Families of rows that turns and mirrors carry onto each other, the same ones carrying the whole set onto itself: the rest of each named row's family, in list order
4 families of 8 rows
K_179: [ 18  20   1  -4   8   3  11  -1 -21 -12   5   7 -20]
K_347: [ -8   9 -13  -6  10  17 -11  -2 -15   2 -33  20  29]
K_324: [-27  12 -15   6  -1   1  -9  21  13  18  -4  10  16]
K_748: [ -8  10   6  -6  -9  -4  -1  -2  14  16  24  -5 -16]
K_517: [ 13  15  19 -20   8  12 -13 -14 -12  10  -2 -12   0]
K_137: [ -4   3 -24   5   6  -2  14  18 -14 -20 -10  25  14]
K_5: [ 17  14  14 -27   2   6 -15 -15  -4  13  -8  -8  -2]
K_541: [ 15  13   3 -13   2   8   5  11 -22  -4  16   4 -23]
K_110: [ -3   6 -26  11  -5   7  10  19 -16 -12  -8  27  15]
K_638: [ -9   8  -6 -13   5  23 -16   2 -12  12 -27  15  28]
K_722: [  4   3 -10 -15   6  15 -17  10 -10   8 -28  14  30]
K_43: [  7  13   3  -5   5  10  13   6 -26  -9  14   9 -23]
K_810: [  3 -14  11 -12   2   7  13 -30 -10  -3  22  -6   4]
K_296: [ -5  -1 -26   6  -2  10   7  24 -16 -15 -10  25   5]
K_401: [ -1  -9   3  -7   4  12  15 -35 -13   0  24   2  -1]
K_330: [ -8  15  13  -6  -3  -9   3  -1  10   9  21 -13 -15]
K_122: [ 10  14  14 -23  10  14 -13 -19 -13   8 -13 -11  -5]
K_235: [ 17  12   5  -1   6   6   9   7 -25 -10  16   4 -19]
K_575: [-14  17  11 -13  -8 -10   1   1  12   7  15  -9 -20]
K_666: [  8 -13   6 -20   3   4  16 -28 -11  -8  15  -6  -3]
K_591: [-18 -13 -19   0  -7   6   8 -14   1  -4  -6  15  38]
K_629: [  5  13  14 -21  10  17 -14 -20  -9  17   2 -12  -5]
K_55: [-14  18   9  -7   3  -8  11  -7   8   4  20 -10 -20]
K_413: [ -2   9 -12  -7   1  16 -15   2 -11  10 -29  13  33]
K_276: [-27 -11 -17   4   8   5  11 -18   1  -1  -4  13  35]
K_978: [ -1 -19   5 -14  -2  12  11 -31  -6  -2  19  -7   0]
K_661: [-23  15 -16   4  -4  -7  -8  20  16   4 -20  14  13]
K_821: [-26  16 -17   8  -8  -4  -3  15  15  10  -9  11  18]
K_677: [-23 -16 -14  -8  -3   5  12 -17  -1  -8  -8  17  33]
K_918: [-22 -18 -16  -6  -6   7   4 -10   8   3  -8  18  34]
K_820: [-33  12 -17  10  -2  -4  -3  15  16   8 -11   6   9]
K_920: [-12  -3 -27  13   0  10   9  17 -14  -9  -5  29  11]

Same family as K_722: K_179, K_324, K_748, K_137, K_5, K_401, K_276
Same family as K_666: K_347, K_541, K_629, K_55, K_661, K_918, K_920
Same family as K_330: K_517, K_110, K_810, K_235, K_591, K_413, K_821

Families of rows that turns and mirrors carry onto each other, the same ones carrying the whole set onto itself: the rest of each named row's family, in list order
7 families of 4 rows
K_947: [-15   5 -18   5   6  11   1 -10  21]
K_389: [-25   5   3   6 -11  -2  -5   2  30]
K_343: [-13  10   0  21  12 -10   9 -22   9]
K_69: [ -9 -35  -7 -18  10 -15 -15  10  20]
K_465: [-12 -12 -20  -9   8 -35  -9   0 -13]
K_245: [-23  -7 -22   3  12  10 -15 -15  22]
K_537: [  2 -17   0  11  28 -14  11 -18  -3]
K_844: [-24   1  14  16  -4 -37  -6  -9  16]
K_997: [ -9 -30  -7 -15   7   5  -8  15  23]
K_593: [-12 -17   0  18  29 -18  -2 -28  -2]
K_236: [-24   7 -24  -4  -7 -29 -11  -2  -3]
K_310: [ -7 -31  13   3  17 -40  -4  -5   1]
K_812: [  2 -21 -17  -5  22   7   2  -7  10]
K_643: [-12 -16  15   8  -3   8 -31  10 -10]
K_985: [-18   0 -16   1   2 -39  -7  -6 -12]
K_231: [ -8 -31  13  -7  21 -10 -24  20   4]
K_210: [-10 -17  19  11   1   3 -30   7 -15]
K_850: [-13 -10  21  14  -2   1 -29   4 -14]
K_27: [-29   8  23  16  -2 -15 -20   7  15]
K_123: [ -9 -30 -17  -1  30   0  -9 -16   6]
K_934: [-18  -7 -28 -13   0 -24 -14   3  -3]
K_791: [-23  -9   5  -4   0   3 -28  20  24]
K_78: [-18   0  24  22   4 -28   4  -8   7]
K_436: [-27  -2  -7  -3 -11  -9 -16   4  34]
K_260: [-24   6  -6  23  10  -8  -7 -28  13]
K_523: [ -1 -35  15   1  21 -23   1   3  -1]
K_305: [-14 -15  31  14  17 -29 -18   5  -4]
K_647: [-14  -7  17  13  -6   6 -31   7 -10]

Same family as K_123: K_245, K_593, K_260
Same family as K_791: K_231, K_27, K_305
Same family as K_389: K_997, K_78, K_523
Same family as K_643: K_210, K_850, K_647
Same family as K_436: K_69, K_844, K_310

